(in the rows, 128 means zero)
Each named move below is a turn or a mirror, shown by a few rows before and after it. Which moves, in which order, take the first row of each later pair to the second? The first pair is answered.
move X:
[122 127 136 109 114 155 155 145 126 137 152] -> [122 128 138 109 114 159 155 143 120 134 147]
[166 105 111 118 144  67  82 109 127 105  90] -> [165 103 106 125 146  60  84 111 139 110 104]
[163 115 109  99 109 102  99 136 140 112 145] -> [162 117 116  90 107 113  95 131 121 105 122]
move G:
[109 150 127 175 121 111 131 107 139 151 141] -> [106 158 137 162 114 133 131 102 108 143 111]
[126 112 128 126 128 113 114 138 128 132 142] -> [124 116 136 120 123 128 113 136 109 127 122]
[138 115 112 162 156  61 100 127 149 108 127] -> [129 129 130 142 142 102  96 120  90  93  67]
[ 97 144 132 141 101 176 166 125 124 147 119] -> [102 135 120 151 107 151 166 129 159 156 155]
move Z:
[120 113 117 137 140  84 132 123 135 121  71] -> [141  98 114 120 143  81 131 132 145 109  89]
[122 130 124 152 138 103 130 128 159 150 147] -> [126 122 122 144 138 106 132 135 164 146 156]
[120 124 142 143  94 121 119 133 120 150 131] -> [123 121 141 146  97 114 114 131 124 149 131]
[148 143 125 150 123  89  88  89  76 109  43] -> [182 113 115 130 133  70  74 101  97  91  71]
Pairs:
Between the rows of a pair lie two moves.
[143 110 128 109 135 142 144 158 150 117 185] -> [123 139 147 105 122 174 138 139  85 109 104] -> X then Z
[133 132 117 125 117 144 160 152 138 106 128] -> [123 141 116 139 116 139 165 149 140 117 125] -> Z then X
[108 148 142 137 112 156 128 113  84 141  90] -> [125 122 117 156 127 106 134 130 165 156 175] -> G then Z
[127 138 108 132 132 112 120 146 136 135 163] -> [133 135 108 130 134 107 114 142 137 131 161] -> X then G
[162  78 126  88 131 143 133 171 163 109 205] -> [152  84 129  90 127 154 141 176 163 112 207] -> G then X
[160 121 123 165 138  85 104 125 134 122 116] -> [173 108 133 127 130 116 101 136 108 100 100] -> Z then X
[149 138  82 132 157  59  90  91 152 149 100] -> [169  92  90  61 141 117 118 146 169 123 167] -> Z then Z
[144 100 131  77  97 184 135 114  80  96  82] -> [118  95 108 113 100 165 181 141 173 140 196] -> X then Z
[133 135 122 151 138  92 107 110 132 140 103] -> [131 134 120 155 139  91 109 112 139 142 112] -> G then X
[148 114 133  99 128 159 125 140 118 101 118] -> [126 138 139 120 122 163 131 125 103 115  97] -> Z then Z
[162  93 143 119 130 109 100 130 111  98 114] -> [159  96 146 115 126 119 103 127 100  98 106] -> X then G
[ 93 143 136 131  80  99 127 147  66 112  82] -> [116 123 109 156 101  35 114 146 126 120 135] -> Z then G
[127 126 138 163 109 110  94  99 101 124  65] -> [134 121 135 167 114  99  88  99 109 122  71] -> G then X
[118 151 139 116 112 147 133 135 108 129 112] -> [129 152 131 132 124 110 114 119 115 128 100] -> Z then Z
[105 130 143 125 118 163 151 153 121 128 149] -> [107 132 144 123 117 167 148 151 110 123 139] -> G then X
[134 125 129  92 125 100 122 119 106 127 113] -> [138 115 125  86 126 101 133 131 125 129 145] -> G then Z
[160 131 132 134 140 134  80 113 136 106 114] -> [155 132 135 130 137 142  84 112 127 106 105] -> X then G
[109 143 160 120 105 192 135 135  79  80 105] -> [123 137 157 116 108 180 121 129  73  72  93] -> G then X
[106 156 107 168 136  71  99  93 147 144  93] -> [156  98  97 110 141  81  99 135 181 109 158] -> Z then Z
[153 125 135 116 131 109 107 117 103 112  75] -> [160 119 131 120 134  95 102 117 113 111  85] -> G then X
[135 126 149 125  93  80 133 138 163 123 172] -> [113 137 160 119  81 116 154 144 152 130 171] -> Z then Z
[103 130 157 131 148 102 124 119 134 152 133] -> [116 117 154 119 150 100 120 127 141 142 146] -> Z then Z
[119 145 124 168 122 148 168 128 129 133 156] -> [126 141 119 171 124 138 165 128 138 134 163] -> X then G
[143 123 146 142 114 137 136 132 124 119  74] -> [152 106 132 147 123 118 144 146 172 127 131] -> G then Z
[121 130 140  68  98 146 112 132 100  86 130] -> [ 98 134 133  91  98 142 141 144 143 112 183] -> X then Z
[148 141 122 102 111 162 119 133  78 130  86] -> [158 142 115 117 121 131 101 117  84 130  75] -> Z then Z
[160 112 115 104 149 139  97 130  82 102  90] -> [168  94  95 120 160 104 105 144 144 117 162] -> Z then G
[136 133 137 131 119 123 138 123 104 133  96] -> [139 122 126 140 125 106 149 135 146 142 146] -> X then Z
[116 126 139 105 107 194 152 138 117 124 141] -> [106 133 119 155 124 139 153 127 167 155 176] -> Z then G
[171  89 138 106 111 118 113 138 113 128 115] -> [161  89 140 100 107 136 128 150 121 132 135] -> G then Z
[161 130 155 113 126  75  39  77  87 120  70] -> [188  81 137  85 132  68  60 121 163 113 179] -> G then Z
[146 106 138 104 151  97 118 121 120  88  97] -> [144  88 135  93 147 109 141 143 149  93 147] -> X then Z
[128  99 153  69 135 118  87 126  83 140 155] -> [113 102 151  73 131 130 110 139  99 151 185] -> X then Z
[139 128 112 150 131 138  94 111 118 136 132] -> [150 115 112 134 130 146  97 123 124 128 146] -> Z then Z
[151 118 145 118 147 170 131 139  88 149 125] -> [149 115 128 149 158 128 133 138 134 167 166] -> Z then G
[128 147 160 133 137 121 108 109  82 104  98] -> [155 124 152 118 146 101  96 116  98  91 117] -> Z then Z
[138 123 136  99 128 163 140 138 103 115 134] -> [124 127 131 114 125 158 156 145 126 132 164] -> G then Z
[ 94 148 135 139 114 158 160 136 139 151 181] -> [ 92 152 140 134 110 170 159 135 124 147 167] -> G then X
[ 98 138 157  96 106 196 162 164 110 119 130] -> [ 87 179 150 162 124 128 128 112  98 142  66] -> Z then Z
[ 97 145 146 117 117 176 148 129 101 134 116] -> [ 94 145 143 123 116 174 156 134 112 141 129] -> X then G
[156 120 148 124 116 119 122 116  94 122  95] -> [163 101 136 124 120 109 137 135 142 128 158] -> G then Z
[133 104 141 109 110 135 103 152 130  93 141] -> [104 128 153 121  98 159 118 146 113 107 121] -> Z then Z
[104 143 122 138 114 162 136 127 115 137 114] -> [103 142 112 156 122 134 137 125 141 150 139] -> X then Z
[122 134 114 154 129  96 127 121 164 144 162] -> [115 146 139 116 108 158 128 121  91 119  95] -> Z then G
[101 141 149 134 107 167 153 140 126 140 134] -> [101 148 136 166 117 127 147 125 149 154 142] -> Z then G
[101 163 129 148 136 144 130 111 146 132 137] -> [102 159 127 150 137 138 127 113 149 132 140] -> X then G
[169  91 142  88 115 138 102 141 116  95 150] -> [151  93 138 100 112 143 125 151 143 111 186] -> Z then G
[158 136 130 125 120 113 103  93 108 107  95] -> [170 118 118 125 127  93 109 107 147 110 143] -> Z then X
[140  81 136 140 126 103 156 126 134 119 173] -> [113  99 149 141 113 142 178 128 116 130 167] -> Z then Z
[ 83 165 137 150 119 158 153 118 121 151 107] -> [123 148 117 167 145  81 111  98 145 141 103] -> Z then Z
[126 106 121  77 104 134 130 118 105 115 132] -> [121 107 111  97 113 111 140 118 145 135 172] -> Z then G
[104 110 140 111 112 195 171 150 128 135 140] -> [ 83 132 136 142 113 179 176 138 138 157 143] -> G then Z
[198 124 103 137 134  80  99 132 210 124 170] -> [186 150 139 100 110 153  86 113  92  91  46] -> G then Z
[104 155 125 113 101 157 146 135 121 146 118] -> [116 158 115 142 116 106 119 110 126 148  94] -> Z then Z
[ 94 130 112 148  77 136 153 156 123 143 142] -> [101 138 104 173  89  97 133 135 126 146 122] -> Z then Z
[108 169 147 155 147 148 131  95 126 123  94] -> [104 171 146 158 146 149 136  97 130 128 102] -> X then G
[167 116 140 106 152  98  75 114 114  99 104] -> [167  95 135  88 149 115 101 145 150 100 167] -> X then Z
[124 125 110  83 144 150 130 136 127 148 153] -> [109 139 115  94 140 156 139 132 125 156 151] -> Z then X
[128 124 136 105 108 171 122 131 121 122 135] -> [111 135 133 125 107 165 136 132 136 139 152] -> X then Z
[152 139 130 135 143 101 130 156 134  98 143] -> [136 144 139 126 133 135 149 167 127 103 148] -> Z then Z
[ 87 116 116 125 130 133 147 139 151 120 139] -> [ 82 131 121 131 128 137 138 126 127 119 105] -> G then Z
[143 151 147 106 120 163 106 105  55 109  56] -> [174 120 101 155 156  54  97 109 178 139 167] -> Z then G
[137 130 140 104 115 131 145 147  94 126 109] -> [135 137 138 120 120 112 136 133  91 130  95] -> Z then Z
[121 110  91 109  96 125 132 118 149 157 150] -> [106 122  99 115  90 134 141 116 140 162 140] -> Z then Z
[125 126 130 151 124 130 143 145 152 141 164] -> [128 142 141 144 123 140 123 121  98 127  91] -> X then Z
[122 110 120 128 126 130 142 150 162 130 168] -> [ 94 134 128 142 116 148 155 140 144 146 149] -> Z then Z
[152  84 122 120 133  97 127 131 151 131 192] -> [132 114 148 101 114 151 120 111  61 115  93] -> G then Z
[139 129 125 119 126 131 118 114 110 113  94] -> [138 115 112 123 129 120 136 132 155 125 156] -> X then Z
[111 140 107 176 131  78 152 120 178 145 152] -> [121 153 126 157 126  95 119  95 104 118  56] -> G then Z
[141  99 112 112 103 164 146 162 128 163 154] -> [121 116 111 133 101 163 154 154 129 177 152] -> Z then G
[ 85 131 134 187 139 114 152 120 141 146 108] -> [ 98 127 140 173 138 119 132 112 111 129  69] -> Z then G
[160 107 113 115 158  97 102 131 167  99 145] -> [125 118 131  90 130 174 147 158 149 102 161] -> Z then Z
[124 143 142 111 139 129 116 109 101 124  95] -> [135 120 125 114 148 105 126 129 156 132 165] -> G then Z
[122 144 121 148 134 131 109  82  83 152 110] -> [142 126 107 153 147  97  98  84 114 148 139] -> Z then X
[126 118  95  98 131 120  81 102  94 112 104] -> [130 107  95  78 128 135  92 116  98 104 123] -> Z then Z
[129 118 117 146 124 142 140 128 157 137 143] -> [125 131 127 146 120 153 131 113 122 131  99] -> G then Z
[ 97 143 129 146 114 150 148 128 140 161 156] -> [102 139 125 151 118 139 145 131 151 161 163] -> X then G
[120 108 132  76 118 182  98 156 127  80 129] -> [ 98 118 117 118 121 157 122 157 183 116 189] -> Z then X
[100 122 121 124 124 158 171 162 167 129 175] -> [ 78 152 135 130 115 184 171 143 119 129 117] -> Z then X
[148 126 112 153 146 115 141 132 164 130 151] -> [138 127 119 139 136 146 160 146 159 129 161] -> Z then Z
[148 101 115 116 123 107 133 152 170 124 196] -> [135 108 118 116 117 121 146 157 169 130 202] -> G then X
[164  91 122 101 137 107  91 135 167  72 173] -> [148 106 145  75 117 166  98 135 106  58 122] -> X then Z
[151 119 136 106 129 150 128 149 123 119 137] -> [126 144 142 125 122 160 134 135 105 135 114] -> Z then Z
[112 131 175  85 119 141 119 150 116 110 150] -> [ 97 139 166 115 125 124 131 146 145 135 177] -> Z then X
[111 123 125 117 118 159 152 141 137 139 155] -> [ 97 149 125 150 124 137 142 116 127 153 122] -> Z then Z
[145 108 115  88 187 116  94 121 136 128 149] -> [135 114 127  71 176 153 100 121 104 121 122] -> G then Z
[132 115 128 142 166  88 130 140 145 140 173] -> [123 119 130 143 163  98 139 144 144 147 181] -> G then X
[165 149 168 116 126 151 149 139 110 130 117] -> [165 159 165 134 133 130 140 121 108 136 100] -> Z then Z
[149 114  99 162 153  67  81  96 136 127  91] -> [147 117 106 157 150  76  81  93 120 121  74] -> X then G
[105 120  97 134 123 157 137 140 142 142 164] -> [113 117  96 135 126 148 133 138 150 143 170] -> X then G
[126 141 124 112 122 158 121 140 125 119 121] -> [122 151 122 130 126 142 112 126 122 127 102] -> Z then Z
